Families of rows that turns and mirrors carry onto each other, the same ones carrying the whole set onto itself: the rest of each named row's family, in list order
9 families of 3 rows
baga: [-52.2  10.0 -25.9   5.7 -21.2  17.5 -25.2  22.4 -10.2 -18.1  -5.7  -5.6
  29.6]
Vuvep: [ -5.3   5.3 -18.2  48.9   1.9   5.7  -6.5 -24.3  25.9 -14.1  34.3  -9.9
 -14.9]
Luteg: [-14.6 -40.4 -25.9  -0.3  15.3   6.7  35.5   3.9   0.6   6.7   9.4 -27.7
  15.3]
ginu: [ -2.3   9.2 -28.0  38.3   1.4  20.8  -6.4 -30.9  11.5  -5.2  25.3  11.8
 -23.9]
luz: [-10.0   7.9 -23.2  36.8  -6.7  30.9 -10.8 -31.5  17.1  -8.5  36.2  -3.3
 -19.3]
pob: [ -5.9   9.9 -29.5  41.3   7.6  17.1  -2.9 -21.8  18.8  -4.8  41.6   5.6
 -18.8]
pul: [-50.6  21.8  -8.8   9.8 -19.9   2.5 -33.6  13.2  -9.9  -8.7  -8.9 -15.2
  17.2]
dezot: [-14.6   6.9 -24.8  51.7  -2.2  13.0   9.4 -32.7   8.2   0.5  31.6   0.8
 -23.6]
fid: [-14.3 -29.3 -22.1   2.8  18.1   1.2  41.9  -0.9  -4.3  11.5  -6.8 -19.2
  17.2]
Zeli: [-25.7 -15.2 -27.2   5.8  21.6   0.9  49.9   0.0  -2.7  -6.5  -0.3 -29.1
  20.3]
vepa: [-42.5  14.0 -21.1  23.7 -30.0   9.6 -18.8  32.7 -16.8 -20.5 -14.5  -1.9
   7.1]
vukab: [-46.0  11.0 -28.6   9.6 -25.1  13.8 -35.9  16.1 -10.6 -13.1  -4.0 -11.3
  31.3]
zefu: [-22.0 -18.0 -16.7   7.5  16.7  -5.4  50.4   4.3   1.6  -4.2  -3.8 -23.2
  19.3]
seto: [-58.3  26.4 -29.4  16.0 -22.6   7.3 -20.3  12.0 -18.9  -9.9  -7.7   5.1
  12.2]
zer: [ -8.2  10.3 -19.4  45.2  -0.5  21.5  -7.2 -24.8  21.5 -20.0  37.0   2.4
 -11.7]
nonu: [ -2.7   5.4 -30.1  35.0  -4.0  21.9 -13.3 -35.7  19.9  -6.9  35.8  -7.5
 -12.9]
febo: [ -8.8   8.6 -12.5  30.2   7.6   7.2  -6.9 -29.2   5.6  -5.8  34.1  12.8
 -28.8]
fula: [-11.5   3.7 -21.6  32.9  12.9   9.0 -10.9 -29.1  -1.3  -7.2  40.2   9.3
 -25.6]
dalon: [-45.9  12.4 -24.1  23.6 -23.0  12.4 -23.2  22.8 -15.2 -14.4 -17.2   3.6
  27.3]
dafi: [-11.0 -26.3 -31.3  -8.8  13.6  -9.1  29.7  16.7   6.2  -0.9  -5.5 -32.4
   2.4]
novar: [-52.0  18.5 -19.6  23.0 -23.3  13.7 -27.7  26.4 -14.7  -4.3  -1.5  -3.4
  22.0]
likul: [ -6.7 -31.4 -25.7  -6.3  13.3   7.4  39.0  11.3   2.0   1.7   1.6 -27.2
   1.0]
vuzep: [-10.4 -35.2 -31.8  -3.6  10.2   2.9  29.8   3.0   0.8   7.6   2.9 -34.6
  20.4]
keb: [-19.1 -19.7 -28.9  -4.9  15.5   4.1  42.5  13.6  -1.1  13.0  -0.6 -28.7
  13.2]
dag: [-24.3 -30.9 -37.2   6.7  12.0 -10.0  42.0  15.6 -10.8   6.0  -1.4 -16.6
  10.3]
Teg: [-45.1  13.0 -26.0  27.1 -29.4  16.2 -19.1  29.0 -23.7 -17.9 -11.3 -11.0
   7.3]
defi: [-52.0  10.8  -8.7   5.7 -18.8  13.0 -27.3  21.6 -17.5 -10.7  -6.1  -5.6
  26.6]

Same family as likul: zer, defi
Same family as dafi: Vuvep, pul
Same family as Zeli: fula, Teg
Same family as seto: dezot, dag
Same family as novar: pob, keb

Families of rows that turns and mirrors carry onto each other, the same ones carrying the whole set onto itself: the rest of each named row's family, in list order
5 families of 6 rows
rumob: [-29.1  -4.8 -15.2   6.1   0.1  17.9  12.3 -21.4  13.2  16.6 -29.0 -18.6
  -3.7  11.4 -39.4 -27.8  -8.7 -10.8  40.0  -1.5   0.9   1.2 -37.5 -50.1
  -2.7  40.1   9.7  -0.6]
zukas: [-37.6 -40.5 -23.8  13.4  32.5  17.1 -15.8  18.9 -21.2  -1.3  -4.7 -31.4
 -27.1   7.9   9.0 -28.8 -18.9 -42.6  -5.6   0.2  18.6  15.0  37.0 -10.6
 -19.8   2.6  -4.2  -2.0]
tid: [-48.7   3.0   0.3 -30.8 -16.5   7.3 -17.1  14.9  19.4  -4.9   5.1 -51.8
 -24.0   2.2  10.2 -29.2  18.7   1.0 -26.4   4.9 -12.0 -16.4  -8.0   5.4
 -45.1  23.0  38.8   9.1]
Bif: [-13.4 -19.3   7.7  -7.8  30.5  13.5  -1.2   9.1 -19.5  -2.2 -28.6 -11.5
 -21.8 -25.7  23.4 -61.2  -3.1 -55.8  22.6  11.7  21.4   4.2  -8.5 -18.4
  -7.3  45.8 -29.9  -3.1]
Vano: [-36.1  -6.8  16.5 -18.0 -11.6   9.6  -3.1  -3.0  17.6 -25.9 -33.6  -9.8
  11.8 -48.2  -4.4 -37.7  -0.9 -39.3 -10.4   3.4  10.3  28.6 -32.7  -3.6
 -17.6  49.3  20.8 -12.8]
Lis: [-12.4 -13.3 -39.7 -14.6  33.5   5.7 -35.7  27.6  12.9  -8.9  19.3 -27.5
  -9.6  20.8   0.2 -39.4  -4.1 -42.3  11.9   9.5  20.7  30.7  24.3   9.8
 -42.8  24.4  15.2  -8.5]
maka: [ -1.9  -4.7  -1.8  -4.5  -5.0  19.1  17.1 -34.6  41.8 -13.3 -24.6 -22.3
  -2.9 -15.1   8.5 -54.3 -13.9 -22.0  -0.4   6.7  23.1  29.5 -35.6 -30.3
 -34.4  45.4  28.1  -2.2]
gifa: [-39.1 -11.1 -24.3  -3.4   4.1   3.4 -16.7   6.7 -14.4   1.4 -21.9 -38.6
 -16.2  38.5 -28.3 -59.3   8.5 -19.0  45.1  25.9   2.5 -35.2   7.9  29.3
  -9.5  12.9  28.9  19.4]
Buto: [-22.2  -4.6 -16.6  -1.1  -8.9  24.4 -22.0  -7.2  19.9   8.0 -16.7 -22.6
 -13.7  40.2 -25.2 -62.4   1.9 -27.1  23.1  24.8  -8.9 -15.8   9.6  53.3
 -17.8  38.9  31.4  19.9]
san: [ -5.1 -32.6 -13.2   8.4  -5.6  37.4  -7.2 -22.3   4.6  27.3 -33.6 -28.4
  -2.7  -0.1 -44.8 -29.0  13.4 -23.7  40.0   5.3  13.8   5.9 -38.3 -32.0
  -5.9  17.0  14.1   4.1]
gik: [-40.5 -14.7  -2.0 -18.1  31.2  15.3  13.5   0.8  -7.5  -9.9 -15.6 -30.8
  -5.5 -37.5  31.2 -44.6 -11.8 -50.0  22.1  -7.8  13.4 -16.0 -11.8 -43.0
 -27.7  22.8 -18.3   5.1]
Fasa: [-28.4   3.4   1.5 -14.0   5.2  25.6 -14.2 -14.0  -7.4  22.2 -49.5 -27.0
  -2.3 -14.8 -26.5 -49.6  22.4 -22.9  34.2   6.8  -7.4 -17.0 -50.4  -6.3
  15.3  39.1   7.0   5.3]
nanin: [ -9.9   7.6 -35.3 -11.1   3.2  13.3 -27.1  11.4  10.1  23.8   0.4 -57.2
 -21.5  20.8 -14.4 -55.9  17.7 -36.9  30.0   8.0 -10.9 -15.6  13.2  25.6
 -37.6  24.5  11.9  37.3]
lil: [-23.4  -4.5   0.2  -6.2 -18.2  14.3 -10.7 -40.3  26.6 -32.2 -25.8 -39.2
  23.5 -37.8   2.3 -51.9 -14.1 -44.7   2.9   7.5   0.4  17.3 -20.8  -3.3
  -9.6  39.9  18.2  11.0]
lozi: [-16.8 -13.9  -9.6  -1.3 -19.8  29.3   7.4 -27.5  36.7 -10.1 -36.4 -27.0
 -12.4 -51.6  21.5 -48.3  -5.8 -18.0  -9.1  16.2  16.9  19.0 -20.3  -6.7
 -29.5  28.7  36.0   9.9]
metik: [-37.9 -31.2 -13.7  -6.4  37.9  -0.2  -7.8  25.1   1.7 -20.5  -8.0 -20.4
 -21.1  19.8  12.7 -67.4  -3.5 -40.7  -2.2  23.5  42.5  -3.1  23.8  14.1
 -49.6   4.1  14.7   0.0]
tosob: [  2.4 -17.7 -17.2 -10.2  -9.9  28.9 -28.0  -9.0 -14.5  11.3 -33.2 -31.2
   2.6  18.1 -22.6 -51.3 -14.4  -2.9  52.0   3.3   0.4 -20.1 -44.7  -3.8
 -15.1  48.2  11.9 -10.7]
Mifav: [-20.6 -17.4 -17.9 -12.1  41.9  24.9 -12.5  36.4   2.1   0.0 -10.2  -3.3
 -31.1  46.7 -11.4 -41.7  -2.1 -33.0  -4.8  12.4  39.0   1.4   6.7  10.7
 -34.5  15.5  10.5 -13.4]
rokod: [-19.4   2.1  24.3  -7.5 -37.2  23.0  -1.3  -0.2  24.5 -20.2 -25.6 -44.7
  -4.4 -18.6  -1.2 -43.5 -13.9 -14.2 -37.2 -16.8   2.1   1.5 -22.6 -10.3
 -36.1  39.9  20.7  -3.1]
lusu: [ -0.4 -18.5 -25.6  -3.6 -22.7  11.1 -41.2   7.0  -4.1   7.4  -1.3 -56.8
 -19.8  38.8 -25.3 -58.4   6.1 -27.6  31.5  21.5  -3.2 -12.4  -6.8  19.2
 -34.4  39.1   1.9  21.1]
subir: [-34.2   3.5 -19.8  15.6  14.4  20.9  21.8  -6.2  17.6  10.9 -31.5 -17.7
 -26.3 -15.8  30.8 -70.8 -22.2 -23.7  30.2  -3.5  11.5 -11.5   0.6 -38.4
 -16.7  41.7 -11.1  -5.7]
Kol: [-27.5  -4.3 -32.3  -8.1  26.6  26.7 -27.2 -20.0  -0.5   7.0 -48.0 -32.0
   7.1  -4.2 -31.7 -42.5  -3.0 -29.3  26.6   5.6  21.2  -5.5 -52.2 -26.2
   3.8  18.3  -4.8  -0.2]
taru: [-51.5  -6.6  10.5 -33.4 -13.4  10.4  18.6  26.3  14.8 -19.0   7.2 -15.9
 -20.9   8.0  -2.6 -15.6  -3.4 -22.2   1.3   1.0  -6.4 -13.8  12.5  15.2
 -50.8  30.7  43.9   5.9]
nomab: [-39.2 -35.9   4.3   3.7  39.9  11.1 -19.5   7.3  -2.4  11.4 -21.4  -7.7
 -11.7   1.3  36.1 -45.8 -22.8 -10.9  -1.0   4.7  12.5  -7.2   3.9 -30.7
 -30.8  39.2 -23.7 -21.6]
gitik: [-54.0  16.0 -28.3 -31.1   5.1   0.9 -21.4  20.4  24.6   0.0   3.7 -37.6
  -9.6   3.1 -13.7 -10.3  10.7  -9.8 -11.5   1.5 -15.5   6.0   7.3   7.6
 -40.0  16.7  43.9  13.5]
bekar: [ -9.1 -36.5 -29.9 -12.9   8.2  36.4 -30.4 -22.6 -10.8  28.7 -13.9 -44.5
  -4.1  21.5 -21.2 -44.2  18.5 -23.3  40.1  11.2  -6.2  -9.3 -16.4  21.7
 -23.2  11.1  35.9  21.0]
Mal: [-49.8 -12.9   8.6 -25.5 -14.2  -0.2   4.7  12.8  18.5 -33.6  -3.8 -38.4
   3.7  14.4 -27.7 -30.0  13.0 -25.3  -6.7   8.0  10.6  -1.7  -0.3  14.7
 -42.4   5.5  61.9   7.1]
vudu: [-43.2  -5.9 -22.5 -16.0 -26.7  27.6  -1.8  12.0  11.2 -19.3 -20.1 -43.4
  -8.8 -30.2   1.8 -31.3  -8.8 -24.8 -16.3 -11.9   3.2   9.7  -2.0  24.8
 -49.0   6.2  56.7   3.6]
raka: [-39.4 -20.0 -19.4  14.9  13.7  27.7  13.3   9.8  -6.0   4.8 -19.9 -16.7
 -27.9 -32.2  25.8 -39.8 -20.5 -24.8  34.6  -0.1  14.5  -4.6  19.1 -39.4
   0.5  23.0  -6.6 -20.6]
laru: [-44.0 -23.9 -32.5  -9.1  28.1   7.7 -46.4  37.6   4.5  -6.8   8.7 -20.5
 -13.8  22.7   5.4 -45.2  -8.7 -19.5   4.1   7.6  24.8   7.7  12.5  -5.1
 -41.2  27.3   4.2 -40.0]

Same family as gik: Buto, lil, Mifav, Kol, taru
Same family as rokod: zukas, tosob, nomab, bekar, vudu
Same family as lozi: tid, san, lusu, raka, laru
Same family as rumob: Lis, maka, nanin, subir, gitik

